500 stands for zero in the data rows.
What is the hidden score of each row? Scores go from 0 to 20, and 10 is about the middle. The score is a weighted sum of the row's numbers plus the product of two more (or one squared), each taken from its middle value.
Array([519., 506., 587., 335., 707., 573., 457., 580., 349., 673., 379., 606., 505., 491., 414., 384., 375., 381., 454.]) >> 11
Array([521., 408., 265., 435., 502., 601., 370., 377., 555., 560., 482., 391., 544., 497., 559., 655., 377., 491., 464.]) >> 9
Array([458., 383., 475., 338., 593., 376., 457., 367., 494., 372., 388., 464., 574., 620., 531., 674., 457., 340., 451.]) >> 6
Array([486., 477., 443., 402., 536., 604., 214., 541., 403., 496., 473., 464., 553., 328., 553., 510., 354., 454., 425.]) >> 10
Array([262., 541., 506., 484., 560., 393., 433., 654., 681., 592., 579., 708., 387., 467., 643., 252., 749., 497., 411.]) >> 12
Array([536., 693., 611., 317., 564., 395., 511., 587., 496., 458., 492., 633., 566., 432., 573., 344., 584., 562., 462.]) >> 7
Array([435., 441., 397., 554., 476., 648., 565., 408., 515., 405., 405., 495., 528., 448., 448., 532., 411., 596., 567.]) >> 8
Array([550., 444., 443., 504., 457., 599., 409., 648., 457., 497., 355., 516., 497., 514., 438., 623., 484., 525., 674.]) >> 13
Array([333., 318., 539., 580., 355., 527., 657., 515., 611., 485., 554., 434., 344., 562., 295., 445., 560., 610., 504.]) >> 9
Array([498., 471., 457., 506., 581., 560., 425., 423., 458., 553., 420., 444., 579., 589., 547., 335., 454., 447., 610.]) >> 18
Array([555., 368., 206., 489., 450., 485., 823.,   0., 686., 532., 320., 218., 606., 426., 666., 872.,  83., 550., 386.]) >> 4
Array([571., 437., 443., 648., 508., 536., 553., 274., 592., 456., 515., 399., 565., 452., 578., 633., 347., 393., 549.]) >> 13
Array([480., 435., 395., 690., 606., 615., 404., 492., 389., 427., 384., 512., 642., 572., 481., 442., 420., 553., 732.]) >> 11
Array([532., 773., 670., 517., 517., 343., 688., 589., 472., 609., 637., 566., 357., 509., 443., 232., 646., 376., 449.]) >> 14
Array([449., 327., 642., 448., 390., 485., 458., 500., 504., 598., 496., 544., 534., 597., 544., 625., 454., 467., 535.]) >> 12
Array([337., 489., 522., 459., 476., 505., 563., 578., 455., 446., 459., 613., 311., 641., 575., 416., 640., 436., 468.]) >> 10
Array([439., 440., 449., 774., 471., 585., 590., 678., 502., 417., 634., 516., 199., 352., 434., 474., 579., 681., 636.]) >> 8
Array([494., 517., 450., 537., 643., 548., 444., 484., 584., 562., 423., 498., 457., 520., 540., 616., 462., 505., 414.]) >> 9
Array([378., 692., 547., 484., 414., 557., 625., 823., 518., 549., 667., 714., 443., 512., 531., 458., 708., 638., 389.]) >> 16
Array([517., 489., 524., 565., 534., 564., 374., 420., 360., 507., 312., 513., 568., 448., 349., 490., 443., 345., 521.]) >> 15
Array([526., 605., 640., 352., 467., 417., 581., 531., 470., 546., 472., 533., 406., 523., 421., 479., 600., 461., 512.]) >> 8
Array([599., 381., 482., 508., 518., 598., 395., 574., 344., 497., 480., 497., 470., 579., 485., 638., 387., 467., 670.]) >> 16
Array([541., 562., 476., 367., 665., 378., 430., 400., 471., 504., 423., 398., 577., 397., 694., 613., 351., 428., 321.]) >> 11
Array([594., 544., 518., 649., 442., 476., 471., 492., 649., 663., 600., 513., 446., 298., 523., 558., 465., 502., 468.]) >> 10
Array([532., 384., 559., 425., 523., 534., 541., 633., 527., 433., 607., 682., 556., 495., 499., 651., 540., 357., 417.]) >> 8
Array([584., 715., 526., 386., 536.,  99., 454., 238., 702., 592., 621., 434., 514., 539., 694., 479., 419., 603., 149.]) >> 12
Array([596., 459., 592., 475., 545., 544., 394., 417., 426., 508., 375., 393., 627., 496., 338., 444., 329., 382., 734.]) >> 12
Array([291., 475., 604., 812., 462., 458., 567., 713., 526., 455., 608., 650., 343., 406., 508., 253., 743., 646., 542.]) >> 8
Array([459., 569., 665., 393., 532., 562., 519., 578., 439., 326., 464., 584., 400., 455., 509., 504., 638., 487., 447.]) >> 6
Array([446., 245., 405., 556., 512., 664., 456., 408., 386., 619., 545., 410., 384., 606., 498., 404., 419., 381., 657.]) >> 14
Array([461., 355., 479., 535., 579., 595., 348., 550., 444., 459., 441., 433., 600., 364., 440., 655., 523., 483., 589.]) >> 8
Array([507., 374., 679., 396., 559., 525., 495., 344., 315., 446., 267., 477., 674., 397., 487., 536., 404., 513., 607.]) >> 6
Array([582., 422., 578., 439., 623., 368., 414., 465., 384., 482., 418., 416., 572., 449., 452., 542., 490., 569., 462.]) >> 10
Array([632., 447., 363., 316., 489., 524., 403., 446., 536., 685., 479., 463., 620., 388., 507., 606., 374., 557., 481.]) >> 7
Array([539., 556., 568., 754., 369., 552., 582., 632., 635., 477., 501., 504., 412., 305., 426., 374., 515., 790., 385.]) >> 7
Array([660., 560., 629., 461., 458., 586., 596., 615., 350., 336., 454., 529., 313., 451., 346., 604., 515., 571., 506.]) >> 16
Array([430., 344., 576., 426., 549., 566., 622., 521., 338., 422., 332., 403., 554., 623., 464., 532., 492., 411., 624.]) >> 9
Array([687., 378., 447., 380., 505., 530., 390., 446., 550., 592., 447., 465., 505., 468., 530., 682., 412., 479., 580.]) >> 10
Array([364., 427., 655., 463., 499., 258., 502., 490., 633., 613., 661., 634., 282., 665., 608., 435., 614., 536., 263.]) >> 7
Array([473., 432., 468., 658., 385., 459., 521., 520., 685., 687., 430., 401., 385., 429., 415., 447., 418., 681., 649.]) >> 9
Array([673., 519., 328., 237., 485., 242., 553., 344., 677., 791., 478., 365., 542., 561., 597., 616., 355., 462., 319.]) >> 12
Array([472., 280., 446., 544., 471., 709., 479., 435., 294., 426., 425., 371., 533., 454., 446., 622., 468., 499., 623.]) >> 11
Array([513., 674., 635., 493., 462., 414., 501., 585., 467., 374., 398., 515., 399., 450., 408., 407., 679., 488., 507.]) >> 9
Array([564., 444., 513., 611., 547., 561., 445., 380., 300., 428., 320., 373., 462., 520., 568., 478., 464., 536., 624.]) >> 15
Array([510., 531., 683., 470., 497., 396., 650., 638., 384., 458., 554., 528., 601., 403., 414., 465., 583., 422., 523.]) >> 6
Array([428., 480., 698., 316., 519., 398., 465., 631., 434., 334., 500., 545., 398., 642., 473., 629., 671., 468., 512.]) >> 9
Array([490., 607., 453., 399., 398., 383., 724., 694., 670., 564., 897., 672., 390., 430., 496., 473., 649., 534., 421.]) >> 2
Array([569., 442., 451., 451., 375., 388., 479., 449., 641., 525., 564., 477., 536., 431., 603., 651., 470., 576., 271.]) >> 5
Array([533., 512., 424., 395., 604., 572., 263., 330., 409., 506., 354., 427., 658., 414., 468., 493., 365., 475., 555.]) >> 10
Array([457., 664., 680., 472., 635., 371., 458., 516., 479., 407., 564., 637., 480., 530., 469., 459., 596., 543., 472.]) >> 7
Array([511., 480., 509., 354., 542., 446., 452., 506., 496., 636., 502., 561., 639., 414., 421., 452., 387., 402., 488.]) >> 7
Array([366., 483., 608., 409., 542., 395., 486., 541., 464., 447., 509., 562., 449., 495., 583., 404., 608., 480., 410.]) >> 7
Array([465., 605., 543., 436., 439., 398., 559., 558., 524., 632., 597., 529., 500., 579., 536., 409., 545., 390., 377.]) >> 9
Array([333., 519., 401., 752., 348., 491., 472., 567., 566., 546., 668., 583., 302., 434., 470., 282., 659., 899., 599.]) >> 9
Array([476., 478., 594., 609., 523., 634., 550., 515., 468., 366., 611., 584., 523., 465., 356., 428., 558., 532., 399.]) >> 9
Array([366., 201., 149., 611., 470., 674., 302., 229., 451., 488., 484., 291., 449., 712., 703., 592., 314., 589., 481.]) >> 13
Array([335., 402., 333., 807., 293., 585., 566., 620., 695., 563., 623., 418.,  87., 510., 446., 363., 589., 792., 665.]) >> 10
Array([354., 649., 562., 425., 365., 411., 708., 519., 645., 550., 721., 534., 355., 477., 497., 453., 583., 654., 408.]) >> 4
Array([472., 247., 476., 601., 513., 677., 525., 599., 375., 346., 526., 488., 512., 571., 551., 578., 494., 560., 681.]) >> 9
Array([504., 444., 350., 420., 596., 494., 318., 311., 445., 538., 433., 445., 538., 416., 635., 626., 286., 552., 533.]) >> 7
Array([519., 441., 551., 529., 489., 530., 532., 456., 406., 632., 455., 435., 631., 579., 457., 499., 440., 473., 605.]) >> 10
Array([516., 582., 625., 418., 438., 720., 508., 639., 537., 564., 479., 579., 509., 655., 395., 417., 532., 410., 789.]) >> 10
Array([354., 237., 145., 805., 446., 676., 357., 420., 530., 312., 355., 382., 397., 636., 628., 424., 364., 719., 534.]) >> 13
Array([515., 583., 640., 439., 525., 529., 581., 654., 472., 571., 423., 587., 535., 528., 408., 343., 582., 430., 615.]) >> 10
Array([455., 462., 530., 736., 370., 471., 515., 658., 441., 525., 523., 518., 320., 468., 427., 472., 615., 599., 651.]) >> 13
Array([451., 571., 572., 508., 610., 450., 673., 412., 351., 210., 477., 378., 441., 672., 349., 423., 568., 454., 561.]) >> 10
Array([505., 547., 413., 663., 294., 424., 632., 451., 599., 494., 579., 519., 432., 466., 685., 543., 465., 651., 400.]) >> 7
Array([465., 488., 572., 552., 583., 535., 408., 517., 452., 540., 366., 468., 554., 574., 463., 530., 487., 420., 614.]) >> 11
Array([597., 575., 592., 432., 550., 636., 479., 482., 529., 361., 298., 515., 658., 308., 498., 546., 452., 504., 569.]) >> 9
Array([536., 629., 478., 324., 519., 277., 387., 411., 517., 656., 479., 589., 515., 471., 517., 475., 363., 399., 534.]) >> 8
Array([548., 461., 497., 517., 541., 523., 517., 470., 283., 574., 339., 569., 647., 502., 506., 528., 462., 512., 535.]) >> 13
Array([563., 303., 455., 467., 565., 595., 469., 473., 475., 542., 478., 390., 417., 603., 587., 615., 488., 515., 490.]) >> 14
Array([611., 455., 513., 431., 494., 648., 316., 517., 520., 698., 434., 405., 722., 525., 422., 537., 406., 390., 529.]) >> 12
Array([590., 319., 274., 705., 400., 504., 542., 413., 663., 655., 473., 383., 626., 392., 451., 473., 260., 770., 642.]) >> 9
Array([530., 542., 518., 559., 523., 421., 700., 440., 469., 342., 420., 498., 566., 420., 511., 442., 536., 502., 385.]) >> 9
Array([338., 576., 541., 803., 360., 572., 544., 649., 659., 636., 507., 570., 326., 551., 553., 205., 638., 601., 788.]) >> 14
Array([368., 552., 537., 550., 543., 354., 435., 573., 816., 632., 729., 528., 401., 467., 575., 445., 624., 656., 367.]) >> 12
Array([627., 531., 516., 432., 506., 440., 378., 434., 510., 537., 433., 471., 643., 453., 513., 529., 483., 512., 434.]) >> 10
Array([628., 399.,  85., 336., 377., 512., 444., 161., 638., 685., 515., 122., 607., 553., 820., 851., 146., 526., 176.]) >> 9
Array([653., 363., 463., 436., 546., 595., 393., 300., 513., 529., 236., 453., 781., 554., 487., 736., 318., 552., 434.]) >> 9
Array([491., 553., 560., 362., 624., 606., 563., 433., 404., 436., 346., 482., 479., 510., 500., 597., 418., 579., 496.]) >> 7
Array([565., 339., 579., 272., 580., 556., 525., 418., 460., 340., 244., 451., 592., 633., 350., 649., 439., 255., 599.]) >> 8
Array([546., 406., 462., 452., 575., 581., 417., 409., 498., 442., 458., 457., 605., 414., 528., 625., 455., 547., 532.]) >> 8
Array([524., 564., 512., 317., 473., 247., 617., 501., 610., 399., 587., 568., 372., 559., 668., 581., 522., 484., 321.]) >> 3
Array([497., 485., 498., 602., 486., 605., 573., 537., 504., 552., 515., 579., 443., 330., 405., 489., 489., 605., 633.]) >> 7
Array([520., 538., 517., 439., 544., 540., 414., 488., 394., 570., 388., 583., 676., 505., 336., 404., 411., 439., 583.]) >> 14
Array([429., 604., 659., 565., 489., 538., 551., 589., 542., 362., 414., 517., 429., 496., 476., 471., 603., 411., 639.]) >> 8
Array([582., 422., 437., 428., 492., 534., 359., 455., 518., 397., 382., 422., 515., 513., 481., 685., 474., 391., 501.]) >> 9
Array([532., 688., 546., 419., 555., 400., 576., 491., 447., 571., 446., 656., 532., 576., 550., 534., 475., 478., 534.]) >> 10
Array([526., 656., 671., 506., 550., 376., 549., 528., 480., 576., 540., 511., 521., 554., 572., 595., 551., 444., 306.]) >> 8
Array([415., 556., 473., 707., 478., 622., 562., 506., 420., 481., 476., 464., 287., 324., 322., 303., 560., 757., 649.]) >> 10
Array([415., 384., 610., 613., 507., 679., 459., 532., 332., 493., 360., 417., 608., 594., 447., 471., 514., 358., 723.]) >> 13
Array([302., 541., 532., 736., 403., 659., 411., 664., 671., 618., 586., 632., 416., 451., 475., 205., 630., 547., 679.]) >> 10
Array([498., 442., 529., 528., 694., 405., 551., 359., 321., 418., 260., 519., 665., 580., 536., 497., 413., 239., 389.]) >> 11
Array([498., 628., 447., 471., 314., 432., 707., 668., 646., 459., 670., 470., 433., 432., 446., 484., 653., 582., 359.]) >> 5
Array([372., 545., 585., 778., 542., 506., 619., 683., 464., 381., 451., 414., 349., 584., 468., 372., 646., 639., 644.]) >> 13
Array([533., 278., 382., 514., 555., 684., 445., 341., 464., 345., 454., 404., 500., 531., 546., 554., 428., 585., 373.]) >> 10
Array([435., 557., 351., 441., 524., 475., 470., 362., 444., 480., 528., 398., 492., 555., 649., 538., 363., 536., 433.]) >> 8
Array([383., 455., 356., 550., 471., 526., 483., 337., 522., 502., 467., 428., 539., 656., 562., 439., 388., 521., 580.]) >> 9
Array([509., 494., 503., 469., 547., 506., 612., 462., 526., 373., 485., 543., 516., 564., 451., 522., 611., 420., 437.]) >> 8
Array([628., 438., 484., 485., 557., 429., 286., 505., 459., 547., 506., 311., 570., 440., 494., 462., 319., 409., 568.]) >> 16
Array([429., 299., 453., 370., 464., 515., 430., 484., 415., 601., 525., 563., 587., 463., 499., 626., 483., 422., 411.]) >> 14
Array([659., 603., 491., 471., 279., 541., 711., 618., 767., 519., 786., 542., 435., 392., 542., 533., 609., 515., 404.]) >> 8
Array([626., 254., 497., 421., 296., 720., 528., 566., 574., 539., 463., 400., 400., 691., 327., 614., 518., 396., 638.]) >> 12
Array([577., 566., 447., 499., 555., 406., 415., 345., 540., 573., 535., 378., 597., 443., 591., 506., 354., 445., 390.]) >> 14
Array([415., 550., 657., 423., 607., 639., 470., 512., 459., 512., 482., 590., 558., 555., 431., 530., 572., 327., 349.]) >> 10
Array([626., 516., 443., 375., 529., 439., 347., 382., 534., 519., 535., 545., 657., 316., 472., 550., 361., 465., 443.]) >> 6
Array([366., 607., 514., 631., 408., 661., 427., 593., 543., 538., 582., 656., 373., 377., 438., 359., 564., 633., 486.]) >> 14
Array([591., 637., 592., 523., 521., 453., 605., 583., 320., 421., 362., 432., 462., 558., 563., 556., 575., 624., 371.]) >> 10
Array([524., 513., 487., 459., 627., 497., 386., 376., 442., 501., 433., 489., 605., 481., 499., 452., 439., 474., 506.]) >> 11
Array([569., 478., 522., 500., 625., 503., 432., 403., 363., 453., 322., 407., 672., 531., 593., 565., 389., 396., 514.]) >> 12
Array([450., 786., 624., 442., 491., 450., 650., 572., 505., 495., 594., 604., 454., 547., 444., 272., 681., 654., 447.]) >> 7
Array([531., 578., 374., 483., 485., 649., 517., 382., 424., 323., 309., 498., 301., 721., 469., 546., 599., 383., 428.]) >> 15
Array([528., 384., 513., 440., 441., 575., 417., 420., 564., 561., 461., 426., 648., 429., 514., 662., 383., 570., 433.]) >> 6
Array([441., 479., 568., 558., 477., 519., 445., 508., 451., 459., 463., 529., 487., 614., 443., 440., 460., 375., 641.]) >> 13
Array([527., 609., 797., 425., 623., 325., 454., 556., 350., 443., 461., 441., 515., 594., 553., 489., 632., 333., 444.]) >> 15
Array([515., 586., 653., 253., 396., 263., 281., 525., 527., 452., 491., 659., 661., 534., 527., 548., 572., 304., 413.]) >> 10
Array([550., 704., 649., 436., 539., 462., 294., 499., 470., 469., 428., 599., 798., 486., 336., 333., 384., 413., 551.]) >> 11
Array([370., 447., 237., 511., 366., 522., 495., 153., 575., 511., 427., 446., 420., 692., 618., 461., 195., 652., 484.]) >> 19
Array([563., 509., 460., 402., 457., 622., 393., 548., 448., 433., 420., 458., 507., 564., 434., 560., 543., 512., 498.]) >> 11
